One turn sends every row of this set to another row. A few are shown first. Where does it send the rows asked after them?
j278: [-11 -15   3 -14 -18   3   5 -15  21   3  13  16 -17   0   3  -4   2   3
  -1   7  16   9  19  10   3   0 -14 -20   4  16  23  -9  -5 -14 -29  -4
   6  -3  -4  13 -26   5   8  29  37  29  -4 -17  23   7  -8 -10  18 -24
  -9   6 -13  20  -2   0]
j647: [ 19  11  -7 -13 -12   7   4 -16  18  -6   1   7  -3   0  -8  -2 -12  25
  -2  27 -20 -28  -3  16  -3  -7   1  -8  24 -14  -8 -31  -7  12 -15 -18
   9 -22  15   7   1  30  -9   3 -14  23  17   0  18  -1  -8   5  11  -5
   8 -17 -10  -2 -30 -16]
j880: [ -3  21  19 -12  -4 -38 -17   0   5  -5 -21 -11  -6   8 -16 -10 -13  24
  -5 -23 -23  -9 -24   6  16   4 -14 -17  -3 -31   7 -16  -6  -7 -13 -17
  20 -15   4   1 -12  -5   6 -11  -9  -8 -10   5  -4   0   4  -6   1  12
 -16 -22   2  28  -4   3]
j122: [ 47   2 -17 -16 -10 -18  -9  31   9   8  -7  -2   5   5 -11  -1   0  -4
 -14 -19 -12   2  -7  -8  12 -15 -10  -1  -8 -33   9  -5  -4  -4 -30   1
  17  -9  10   8 -26   2  12   8   2  20   7  11   9  -4   3 -18  -7   1
   3   1  28  25   4   7]
j712: [-17  -8   3 -29  -4  23 -20  14   8   6 -11 -17 -23  13 -24  13   6  11
   1  -6 -11  20 -16  -2 -37  -1 -17   1   9 -16  -3  19  -2   5   5  16
 -12 -19 -14  19  -5   4  -1  -6   5   3 -14 -18  -8  -5  -1   1   7  -2
  18 -25 -20 -11 -13   3]
j362: [ -6 -27   1   6   0 -24   4   8 -22   0  -6  15  12   5  -1  -8   2 -12
 -15  -4  -9 -12  -1  20 -30   1 -12 -21   3  -1  -2   5 -15  13 -22  10
  19  -8 -20  -7   4 -25  21  18  14   9  13 -29   4  27  -7  -9   2  -1
   0   5 -28  -7  30 -19]
j859: [ 26 -18  -8  -6   2 -12  -5  -8   4 -18 -28  11  -5  14  -9   0 -10   6
   3   3 -19 -20 -22   7  14  -5   2  22  26  -9   9  -5  12  13  20   6
  43  24  -2 -13  11 -12  39  18 -10  26   4  19   5   4   2  -4   0 -16
 -12  11   9  -9   5  10]
j542: [-13 -16   7 -19 -17  -7 -17 -26   3 -21  -6  10   7  -4   2  20   7   5
 -10 -17   2 -17  -2  -4 -17  -9  32 -18 -15  -3  -3  23  10   5 -12  20
  17  10   5  -8   6   4   2  31  14  10  -4 -17 -19  -5 -31   2  -6  -2
   4  -6  -3  -5  22  -4]
j713: [ -8  -8 -11  -7  37   1 -18  -6 -11   1 -18   7 -12 -15  -1 -13  -3  28
  -6 -21 -19   6 -23  18 -28 -21 -24  10  11   3   3  -5 -12   9 -15  12
  20   2 -12  -4  -3   9  -2 -11 -19  20 -12  25 -11   1  -7 -13   7   2
  -8  -3   9 -14   9  26]
j46: [-15  -8  -3  -5 -20  16 -13  14 -21  -2  -1 -19  -1  16 -41  22 -23  -7
  -1   3  -5  -8   2 -15  -9 -10   2   6  -1 -19  -5  12   0   3   0  -4
  -9   1  -2  -5  -4 -12  11  23  14 -19  40   1  -4   8 -18  20 -16  -8
 -18  -8   2  13  -6 -10]
j221: [  5  20  16   7  28 -18  -4   6  22  -6 -15  -3  -7  10  -8  -8   6  -3
  -1  18 -22 -11   7 -21   9  14 -13   6 -12 -16  25 -31  10  18  13 -10
  15  -4  -3   7   4   2  12   8   7  -5  -7 -24 -19  11   8  -8   3   0
   0   6   1  14  10  12]
j597: [-32  -6  11  -9 -14 -24  12   2   2  15  -9   3  15  -3   2 -14  -3   0
   1  24  29  -2  11   3  -7  12 -14 -23  21  23  29  -8   0  12 -14  -9
  -6  -7  34   0  15   6  14  18  16  14   8  -3  10 -18  10  -5  -8  -7
   0  -8 -16  18 -12   4]
j849: [  1  -2 -21 -21  13  -2  -1  12  -2  23  -1   1 -10  -5 -10 -17  -1 -14
 -17  12 -35  -3   0 -27   9  -1   9  11 -25   3  17  -2   8   7 -23   6
  27  -3  13  -1  -1  21   2  16  18   2 -12   0  -1   2   9 -26   8  20
  -7  -7   4  20   8  31]
j450: [-13  -5  16   4 -28  20  13   2  -7 -13  -9 -21  -4  11 -26 -25 -15  20
 -10 -25 -14 -12 -28  21 -12 -34  -9 -17  12  17 -21   3  -8 -14 -10  21
   1  11 -11 -12 -18   8  28  24  12   3   9   8   7  -1  -6  -5   3 -14
   8 -26  13   8 -18   0]
j366: [  7 -26 -13 -20   0   7  -7   4  -1  15 -10  -9 -31  -1  -7  -1 -20  -7
  -6 -18 -29  -2  21  18   7   2 -20  -6   9   1  -2  21 -12  -4  -6 -17
  -1   7 -19  -8   7  -1  40  42  13  -5 -23   6   7   5  -9  22 -18   7
  -6   9 -16   5   1 -12]
j526: [-20 -16  15 -12 -12 -21  11   0  36  -6  19  -8 -24   1   1   4  11   1
  -1  18  11  17  -4  13  14   5  -9 -34  30  12  10  -6   7  -8 -20   5
 -10   0   0  22 -12  -2  11   5  12  18   2  -9   3  -2  12 -12  14  -1
 -12   5   4   3 -20 -23]
j87: [ -9 -15 -13 -21  -8 -41  16  -7  -1  -7 -14  32 -13 -10  -4 -19  -3   5
  17 -11  -6  18 -21   5 -15  -3   9   4   1  -5  -9  12   8 -10   2  17
  11   6   4  -2  32 -16  15  14   6  25   6  -8 -13  -2   5   9 -23  11
  -1  -5 -18  15   4 -32]
j943: [  6 -36 -27  -6 -26  31  18 -10   9  12 -12  14  -8  14 -11  -7  -3 -12
 -11 -21  -4 -18 -24  -6 -16  -9 -15   3  13   8   4   2  13   5  10  22
  -9  -9  12 -10 -15 -10  45  20  15  15   2  10  16   2  -6  10  -3  -8
  15  22  -5  -3 -14  24]
j377: [-32  -8 -13  -2   2  27  34 -14 -21   1 -15   1 -15 -16 -13  -5  -2   6
  -5   5 -28  -3  -8   2 -16  -3 -13   1  16  51   2 -11  -3   5   9   8
  -9  -6 -23 -15   4   3  15  10   3   9   5   1 -15  -4   4  14   7   0
  -3  -3  15  15   0  14]
j999: [ 21  12 -24  -1   3   6  18  -6  17  -1  25  13 -31  -1  -1 -12  -4  -4
 -10  27   2 -13  -2  17  13 -10   9  -4  -1   8 -19  -6 -12  13   3 -14
  22   4   1   7  -2  25   1   2 -18   3  20 -11  28  17 -13   4  15   3
   9  -4 -11   6  -9  11]
j397: [-17 -10   5   2  -2  13   1  -9   3 -12 -18 -20  -2   7   1   0   5  26
  -7  -5  12  -7 -23 -11  -8 -11 -19 -13  12  11  -7  -6  13   9  32   1
   7 -13 -10  -9 -16  -7  25  19  -6   6 -16   6 -16  12  16  33  -2  -8
  34   8  -3   6 -27 -13]
j853: [ 16  18 -13 -12  -7  -2  -6 -23  11  15  14   1  -9   8   2 -26  -1  17
  15  -3   7   0   0  -8  -7   7 -24  -2  10  15 -18 -28  18  29  -8 -18
  14 -15  -2 -20   6   7   5  14 -16   3   0  -4  11  11   6  -9 -11 -29
 -13 -35 -28  12   4  15]
j991: [-20   2   4  -4 -18  -8  -1  21  11  -3  15  -2 -13   2 -12  -2   2  17
  -4  -2  65  -8  -4  -1  10   5   4 -27   0  25  16   6  -3   6 -27   3
   6   1  19   6   7   4  16  14   5   6   7  12  20  -9  -7  -9  -4 -10
  -6  -3   0  13  -1   9]
j906: [ 15  -4 -24 -11 -19 -19 -14   2  21  23  38 -20   4   8  -8  -3  -3   6
  -3   4  -9 -25   4   1  -7 -20 -15 -20  30  19 -21 -12  15  25 -15   6
  20  -8  14  -9   0   4  -7  13 -26  -2   4   1   8   0   0  -3 -18   0
 -14 -13   1   3 -10  23]
j467: [-19 -10 -11 -31  26  -4  -1  13   4 -20  11  -8  -7  14   5  10   5  -1
  -4 -23   8 -10 -19   9 -25 -11   8   7  10  -3   8   4   3   8 -28  14
  -2 -13 -10 -12  13   0  15  12  -7  28  -3  -3  -6  10  12 -10   2  -9
   7 -13   9   0  24 -49]
j657: [-16 -16  -5  17  23   3 -12   1  -3 -12  -7 -11  17  -7  -3 -25 -21   7
  10 -12 -37  -6 -16   4 -15 -14 -16   0  16 -14 -21  15   8  -8 -20 -20
  18   8  -5 -19  13  17  22  18  12   2   2   8   0  29   2 -18   3  12
 -16 -10   9 -11   0  18]
j582: [ -1   8  -1 -34  -4  11   5  10 -10  10 -39   2 -37   7 -27  -7  -5 -18
  -9   7   0  10   0  25 -14  -4  -3   1  12   2  17   2 -11  22   7   5
  29  11 -10 -11   3 -13  16  30 -11  10  -5   0 -18 -22  23  10 -20 -27
  14 -19  -1   0  -5  -4]
j619: [  4 -20 -14   5  15   0 -15  -2 -15 -20  -3  13  25   7 -12   8   8  16
  10  15  -5  -4 -29 -26  -2 -33  -2  24  10 -21  -4   6  -1  14  21   2
  36  -1   3  -2 -20  -2   3  11   9  18   3  -9  -6  -1   4   9   3 -20
   4  -1   9   4  -3  17]

j467 turns into j87
j46 turns into j712
j450 turns into j397
And these:
j880 turns into j221
j853 turns into j999
j657 turns into j619
j991 turns into j526

